In the rows, zero is written as 128.
Named turns come first, each shown by rows before and after it. Which turns, in which order, take the first row of each pair that follows to the second? Write the first one first, as in the answered first pair.
geso:
[128 153 177 169 104 128 100 106] => [145 116 177 150 125 112 104  76]
[118 136 118 134 129 152 108 141] => [119 136 128 139 126 135 105 125]
[106 166 164 150 100 114  96 139] => [131 151 168 147 116  90  80 105]
Reti:
[104 117 154 118 117 131 116 140] => [111 104 160 119 128 117 113 122]
[154 123 100 141 115 131 156 128] => [151 122  99 147 111 147 155 134]
[113 136 138 137 126 131 108 144] => [108 125 138 122 133 129 119 150]
[127 132 105 129 152 142 142 131] => [128 128 107 123 157 140 140 126]
Vapi:
[146 148 114 168 107 116 116 119] => [156 115 135 160  83 122 146 127]
[113 136 137 112 147 121 103 142] => [104 136 150 114 124 135 116 149]
[121 141 152 144 114 130 116 113] => [125 125 156 134 119 123 119 111]
nuval:
[181 108 138 158  87 144 166 126] => [143 111 191 147 123 105  94  98]
[ 99 133 132 102 154 128  98 144] => [127 142  83 128 131 155 150 155]
[ 95 154  97 138 147 176 135 177] => [123 180 106 175 142 161 108 141]
Pairs:
Between the rows of a pair lie 2 to 3 turns.
[125 165  92 163 113 171 105 141] => [112 154 115 139 151 140  60 113]
nuval then geso
[145 102 147 137  93 151 161 131] => [ 96 155 141 131 129 139  82 144]
Vapi then Vapi then nuval
[205  78  99 150 108 127 186  72] => [176 119 171 159 127  95  80  40]
geso then nuval
[126  94 154 105 156  93  99  98] => [141 113 155 140  71 145 153 138]
Vapi then Vapi then nuval
[136  69  96  73 191  99 145 104] => [ 95 142  60  87 188 141 124 157]
geso then Vapi
[162 164  80 149 153 114 120 108] => [164 100 145 126 143  86 128  83]
Vapi then Vapi then nuval
[ 92 118 136  89 194 114  78 128] => [159 153 146 173  64 167 150 138]
nuval then nuval then Vapi
[128 116 209 120 117  84  74  85] => [156 178 152 174  50 143 148 138]
nuval then geso then nuval
[ 96 133 156 130 151 107  83 139] => [134 153 163 178 103 117 107 132]
Vapi then nuval then nuval
[187 132 116 165 125 115 122  82] => [ 99  78 141  86 162 117 109 134]
nuval then geso
